In the rows, 128 means zero.
A: rows in several groups, each row roughly a mix of its group's directions (one row in no group)
A (100 x 12)
[[ 94 107 113 142 136 154 145 164 158  93 142 133]
 [114 144 161  88 148 103 143 134 111 172 124 135]
 [132 112 159 108 134 135  99 123 108 188 135 133]
 [164 104 157 107 131 107 163 126 151  98 125 107]
 [154 111 113 153 106 134 155 167 109 160 103 141]
 [111  73 116 165 150 100 142 141 132 117 122 136]
 [116 180 124 148 119 141 134 113 139 169 103 105]
 [102 168 115  93 104 130 154 148 126 139 142 160]
 [142  85 147 148 120 155  93 125 144 148 106 101]
 [106 130  94 108 114 122 136 118 112 122  71 101]
 [155  97 113 166 103 132 155 155 111 152 121 145]
 [155 113 136 160 151 116 128  80 150  99 140 142]
 [137  91 132 177 107 140 139 128 124 130 169 148]
 [139 112 127 125 172 124 112 179 151  97 130 123]
 [117  79 146 137 161 104 137 105 117  92 130 122]
 [162 137  84 156  96 146 101 137 141 128 144 138]
 [113  86 123 168 157 103 145 143 119 103 111 135]
 [151  73 147 114 116 112 122 133 163 121 134 100]
 [126 112 125  78 104 169  97 105 125 120 137 127]
 [117 106 111 134  76 156  97 142 101 141 141 135]
 [145  96 162 120 142 140 125 123 120 166 169 103]
 [ 92 139 105 148 115 130 108 156 134 163  98  99]
 [ 95 166  87 129 112 114 147 150 136 129  95 137]
 [178 132 118 114 137 127 118  96 141 136 119  80]
 [110 190  93 117 116 130 141 136 125 138 102 131]
 [137 116 158 150 127  91 144 112 123 180 109 120]
 [117 168 127 129  90 163  98 153 122 152 117 121]
 [129 107 152 110 161 119 176 165 119 142 115 137]
 [147 164  88 122 137 109 167  97 145 135 116 127]
 [148 129 108  89  91 130 100 117 165 146 138 111]
 [128  73 136  97 157 110 112 108 110 109 134 126]
 [132  83 132 138 132 120 176 163 110 145 139 142]
 [118 143  88 125 100 137 135 131 136 114  75  99]
 [145 124 106 155  81 161 103  98 124 142 139 132]
 [132  67 119 148 124 114 107 116 160 146 145 122]
 [138  96 117 164 134 158  87 151 138 128 107 105]
 [107 146 169  90 121 145 147 135 153 138  99 106]
 [ 98 108  91 106  88 125 115 148 100 138 144 114]
 [172 111 124 133 133 135 125 130 116 136  68 151]
 [148 119 147 136 117 160 134 169 109 157  93 151]
 [144  91 162 157 149 141 112 101 126 153 153 113]
 [114  96 141  94  94 134 100 161 137 122 155 144]
 [111 146 109  70 142  95 148 129 105 122 114 134]
 [137 120 122 129 111 169 107 112 136  91 174 145]
 [131  78 134 129 138 112 140 126 129  99 160 170]
 [159 179 127  91 136 133 151 116 110 102 121 126]
 [138 142  98 136 117  99 126 111  87 168 143 153]
 [160 103 109  95 105 121  93 123 159 123 128 100]
 [143 168 108 147 119 133 144 155 158  96 156 146]
 [125 155 137  87 131 134 154 150  95 102 145 158]
 [ 96 136 161 105 160 125 121 106 145 102 165 121]
 [168 109 115 117 109  94 128 134 163 142  96 108]
 [145 124 117 197 119 149 111 146 146 130 126 119]
 [151 114 101  93 112 122  98 139 146 139 120  82]
 [ 96 163 129  87 147 113 109 107 143 108 136 101]
 [136 137 110  81  88 130 116 126 160 156 150 124]
 [126 177 100 105 110 141 119 141 107 157 145 153]
 [117 129 143 138 113 123 160 101 158 139 157 177]
 [122 155  68 103 127 117 145 125 128 159 142 140]
 [155 124 112 161  85 131 135  92 145 109 152 138]
 [150 121  87 113 105 124  90 105 162 142 126 110]
 [148 126  69 135 143 104 138  97 148 148 123 117]
 [127 106  85 116 105 115  88  91 117 107 126 122]
 [132 163  91 127 127 114 119 141  92 163 145 156]
 [158 102 129 188 114 135 147 126 131 135 146 150]
 [ 95 114 135 106 147 118 128  96  72 142 126 135]
 [139  86 147 138 109 167  99 130 106 128 125 162]
 [ 97 136 115 114 174 136 125 156 105  88 139 137]
 [150 123  87 166 111 137 122 136 154  84 130 123]
 [108 108 160 136 151 125 157 118 146  75 124 114]
 [135 183 105 100 102 139 118 112 133 107 118 152]
 [ 92 155 124 131 127 111 139 122 148 121 182 100]
 [115 142 126  68 125 155 113 119 109 122 157 149]
 [132 162 163 132 125 133 175  98 141 126 139 157]
 [ 98 140  94 103 123 138 110 159  98 155 151 145]
 [133 113  72 117 127 102 116 148 138 116  97 101]
 [113 179  93 120 119 103 121 115 146 125 130  91]
 [145 148 142 124 155 129  97  80 150  99 108 132]
 [116 139 136 176 121 146  97 102 143 163 111 110]
 [146 132  78  74 111 122 112 133 131 112 121 130]
 [166 147 146 136 142 146 129 138 131 142  70 145]
 [164 158  97 107 157 129 126 114  95 108 114 109]
 [103 135 161 108 112 175  90 146 115 135 132 137]
 [129 110 164 142 118 160 128 100 148  96 167 135]
 [130 126 125 204 128 130 142 127 139 104 133 125]
 [165 110  99 170 102 141 105 130 156 115 132 122]
 [111 133 144  92  79 130 119 166 153 115 117 125]
 [137  91  96 137 100 126  92  92 116 109 137 136]
 [120 133 150 178 141 119 151 123 141 125  84 102]
 [104 130 103 104 109 116 152 175 107 156 127 109]
 [154 147 112 186 116 136 126 151 155 122 148 138]
 [134 114  81 162 144 112 110 112 139 141  99 100]
 [154  75 116 125 121 134 104 109 105 117 101 154]
 [155 151 156 167 141 144 114  94 157 114 129 142]
 [122 156  97 113  78 140 135  91 108 141 124 135]
 [150 119 120 150 115 140  83  79 134 105 125 141]
 [155 135 188 110 138 136 156 129 116 102 129 112]
 [122 131 125 152 174 122 124 185 137 115 113 118]
 [108 153 158  96 176 113 143 121 149 113 134 115]
 [148 132  90 171 110 158 104 146 145 105 138 129]]

which group is each row in? (one row of each group first)
[110  84 150 131 145 120 144  94 125  83 124 115] | (40)
[156 110 149 152 139 137 170 163 121 151 109 150] | (17)
[112 109 142 139 123 112 174 117 155 147 159 163] | (29)

[131  68 137  98 151 122 123 113 109 108 119 149] | (17)
[166 164 134 131 148 127 154  94 131 122 104  97] | (29)
[105 161  96 121 105 110 151 144 145 104  98 153] | (29)
[159 136 115 109 137 127 106 115 122 126  62 134] | (17)
[125 106 138 119 109 165 107 127 151 131  85  90] | (40)
[151  81 143 145 125 108 124 116 162  93 110 115] | (29)
[115 176 100  88 126 107 148 137 106 136 129 146] | (40)
[135 117 165  86 114 133 144 142 125 109 167 156] | (29)
[131 179 119 131 108 144 102 120 134 117  83 108] | (29)
